One vector is turned by the same rotation once a step. Each row is the vector after some number of steps, and that number follows the row.
The counts run from 0 to 142.
[ 19  -6  -5   3  -4  12 -15   2  12  -4   1  -2 -11  -1  -1  11   8  -2
 -13   8 -16  20  13  -1   8  -7   5  11   9  -3   9   8]
22
[ -1   6  13 -13 -14  -1  -1  23   5  -1  19  14  -7   3   2 -10   3   1
   7  -7  -8  15   2   0   2   6  12   5  -4   7   6   5]
42
[ 25   0  -3   4  -4  -2  -2   4  19  -6  18   4  -2   8  -1  13  -1  -1
  -4   4  -8   4  16 -16   4   1   8   8  -3   6  -4 -14]
74
[  5 -21   5  -5 -18   7  -7  13   8   4  12  -3 -21   8  11   4  12   6
  -3  -9  -8  11  -1   1  -9   2   4   0   8  -5  10   5]
95
[-16   7   1  -6  -7   0 -19  -4   6   4  17   3 -23  11  -6   4  16   7
 -13  14  -6   3   6  -3   4  -7  -1  -1  12  -3   6  -1]
29
[ 10   7   8   5  16  15 -16  16  10   2  13   5 -19 -13   2   4   3  -3
  -4  -5  -1  -1   8 -10   4   9  -2   7  -9  11   2  -7]
138
[ 19  -9   3  -1   1   5 -12 -14  11  -8   4  12 -13   4  -9   0   3   0
  -6   7 -23  12  -2  -2  -5   2  15   9   3   7  -3  -4]
126
[ -7   0  -6   9   2  -8 -11   2  -2   5   9   8 -20   1  -8 -15  -9 -13
 -11   3  -2   2  -4 -23  -9   3   6  11  -8   0  -1 -17]
59
[-10  -3  14   6  14   3 -10 -14   1   5  14   6 -25  -2  -6  -5   8  -1
  -5  16  -9  -9  15  -7   1   2  -4   9   0   4   5  -3]
133
[  2  -3  17  -8  -7  -3  -4   3  10   5  14   5 -12   9  -2  10   4  -9
  -6  12   0 -13  11  -7   6 -10  -8   3  -2  -1  12 -20]
82
[  8 -11 -12  -2 -17   2  -5  10  -7  -1   9   0 -16  15 -10  -1  19   5
  -5  19   3   3   5  -3  -2  11  -8  13   1   3  -2  12]
103
[ 23  -5   0   8  -6  -4  -5   7  18  -9  15  -2  -6   6   0   2   1 -10
  -6   4 -11   0  23  -8   2  13   4   1   7  10   1  -8]
72
[ 11   3   6   5  -5   2   8 -10  12   9  21  -3  -8  13 -12  13   2   4
  -7   5 -10   5  12  -4   5  -4  -4   2  -2 -14  -5 -15]
78
[  5  -5   2  23  -5  -3   6  -2  15   2  14  -4 -19   4  -2  -8 -10  -8
   1   4  -8  -1  22 -10  -3   9   3 -10   1   7   1   5]
69
[ 13  -1  -3  19 -10  -6   4  -1  15   2  10  -5 -18   5   3  -7  -5  -8
  -8   7 -12  -4  22 -12  -2   8   1 -10   1  10   1  -3]
70
[ 13  -5  14  12 -18  12  11   4   3  -2   1   1 -16  -7 -12 -13  -8   0
  -2  11 -17   6  -3   1   4   5   7   2  -7  -2   1   9]
119
[  1   4   1   9  17  10   1  15   2  15  16   8 -19  -2  -5   7  -1  -3
  -6 -11 -13  12  17  -3   6   6   0   2  -5   5  -2   4]
141
[  8 -11  15 -13   1   9  -8   4  19   1  11  10 -18   7  -5   9   3 -12
   1   6   9  -4  11  -4   3  -7  -7  -1  -7  -6  16  -8]
84
[  4 -12  -6   8 -16   9  -8   4  -5   3  11  -6 -24  19   3  10  -1   0
   3  -6   8   0   2  -4  -1   4   9  18   3  -3  -1  16]
99
[ -3   5  14  12   8   7  -5 -17  -2   9  15   1 -20   1  -9   6   1   6
  -2  14 -11  -9  -1 -14   2  -4   3  18  -3   1  -2  -7]
131
[ 18   2  -4  11  -1  -5   0  -3   6   7   6   6 -28   5 -10 -18   2   3
  -7  11   3 -12   4  -2  16   8   1   4 -11  -8  -1 -12]
5
[  1 -13 -16  -1 -19   0  -6   3 -10   4   5   0 -18  14  -6   2  14   2
  -8  15   3   2  15  -2  -3   6  -5  16   0   0  -5  13]
102
[ -8  11   7 -10 -10  14 -19   6   8 -10   9  -1 -25   3  -5   7  13   4
  -9   1   8   1   1 -13  10   0  -6   4  -1   5   5  -1]
32
[  6  -4  13  13  -4   0  -8   7   7  -3  -2   0 -16   6   4   3  -2 -15
 -11   7 -15  -1  18   2   4 -11   9   8   2   5  20   8]
18
[  6   1  18  19  -6   1  -3   7   5   1  -2  -5 -17   5   4   1  -5 -12
 -14   5 -17  -6   7  -2   5 -13   8   5  -2   3  20   5]
17
[  2   6   4  13   9   6   3  15   2  20  14   3 -19   2  -9   6   2  -2
 -12 -10 -18  12  15  -4   4   5  -1  -2  -6   6  -5   3]
142
[  1  -9  14   1  -9   6   7  19  -4 -18   2  12 -14   6 -21  -4   0  -8
  -4   6  -6   0  -6  -2   2   0   8   4 -17  12  -1   1]
115
[  8  -8   6  -2 -11   0  -7  -6   8   5  12   3 -10 -10  -3 -19   4  -4
   3  18   0  16  -8 -11  -1   8  -8  19 -11  -8  -1  -3]
54
[  9  -6  24  20   0   6   4  10   4  -3   3  -9 -23   0  -6  -4  -3  -4
  -9  -1 -17   2   5   8   8  -6  -2   6   3  -8  15   3]
15
[ -4   0  13   6  11   3 -15  -9   7   8  12   5 -26  -3  -7  -5  11  -1
  -5  14  -8  -9  11  -8  -4   4  -9   0  -1   9   6   1]
134
[ -5   9   2  -7  -9   6   6  19  -8  10  10   7 -21   0 -17  -7   4   1
  -1   0  -3  14  16  -4   7  13  -5   0   2   6   7   9]
38
[ 18  -2  -3   5  -1  15 -14   2  10   0   6  -4 -10   0  -6  14   5   4
  -9   7 -12  19   3  -4   9  -1   4  13  10  -4   6  10]
23
[ 16   1   5   5  12  -8   1  18   1  -5   4  11 -13   9 -15  -2   9   0
 -16   1  -5  -7  -1  -6   6  -5   3  11 -12   7   8 -18]
9
[ -7 -14  -1   8   7  -7  -8   5   3  -4  10   5 -19   3 -17 -14   0 -12
 -13  -2  -8  14   0 -16 -12   6   0   1  -3   7  -3 -11]
61
[ -9   9   7  -9  -7  16 -18  10   4 -12  11   3 -23  -1  -5   8   5   3
  -5  -4  14   3   8  -9  15  -2   0   9  -1   4   2  -1]
33
[-10   9   5  -6  -2  20 -13  10   2  -9  12   5 -27  -1 -12   9   2   0
   1  -6  14   5  11  -9  14   0   2  10  -3   1   2   4]
34
[ -3 -15  16  22   0   4   5  11  10 -13  14  -9 -14  -8  -8  -4  -4   0
   1  -1  -4   9   5 -21  -4   6   2   6  -6   5  -3  -7]
65
[  3  -5  10  -7 -19 -11  -1  -4  -4   4   5   8  -6  12 -10   0   0 -13
   1   9  -5  13  -1  -9  -2   7   1  30  -8   7  -1   7]
50
[ 12 -12  12   9  -9  -2   6   0  14  -6   9   5 -16   9   1  -4   9   9
   4  17   4  -6  -3 -11  18   3   6  18  -8   2 -10  -4]
1
[ -3 -10  13  27  -3   7   7   7   9  -8  15  -7 -14  -4  -3  -4  -9  -1
   1   0  -5   4   6 -22  -4   1   4   3 -10   5  -3  -5]
66
[  5   2   8  -9 -21  -1  -3   3  -1  -2  14   8 -17   5   2 -11  -6  -3
   0 -17  -9  20   6   7   2   4  10  10  -6  -7  -3   6]
45
[  0   2  -6   5  -9   4  -6  10  -9  -3  19   9 -26   7 -15 -15  -2   0
 -10   2   4  -3  -5  10   4   7   3  -1  -8 -12  -5  -4]
110
[ -3 -10   5  25  -4   0   9   1   9  -3  18  -5 -20  -2   0 -11 -12  -6
   2   3  -8  -1  23 -10   1   3   5  -3  -2   3   1   2]
68
[  8   3  11  -7 -22  -4   0  -4  -2   4  12   3 -18   9  -6  -7  -6  -6
   0 -16  -9  19  -1   5   0  13   5  13  -6  -4  -5   7]
46
[ 12  -5   9   6  13  -5   0  19   2 -10   4  16 -11   6 -12  -3   7   2
 -14   3 -10  -1   3  -2   7 -12   4  13 -12   3   7 -18]
10
[ 14  -7   4 -11  -3  18  -4   5   7   7   3   3 -22  -4  -7   5   1  -8
  -8  -3   5   3  14  -5   3  -8  -6  -1 -11 -12  13 -14]
86
[  6  -1  12   2  -8  -2   7  -7   6   8  23  -5  -9  11 -13  11   2   1
 -10  10  -8  -2  14   2   7   0 -11   4   3 -12   2 -18]
79
[ 15  -4   2   8  -2   7 -15   2  16   1  -4   6 -14   8  -2   7   5 -10
 -11   7 -14  13   9  -4   4 -11   8   4  -1   6  17  16]
20
[  3  -9   2  -1  -4  11   7  24  -9  21   4   3 -14   3  -6  11  -4  -2
  -9  -3  -6  -1  11 -10  -2  -6   3  10   3  -6  16  -6]
90
[ 20   3  -5   8   2  -7  -4   1  -2   2   3   6 -23   4  -8 -15   2  -1
 -18   9   0 -13   8   1  12   7  -1  10  -5  -4   1 -17]
6
[ 18   0   6   5  12 -10  -3  15   1  -2   3  10 -15   9 -16  -7   4  -1
 -13   6  -4  -8  -5  -2   9   7   0  10  -3   7   7 -15]
8
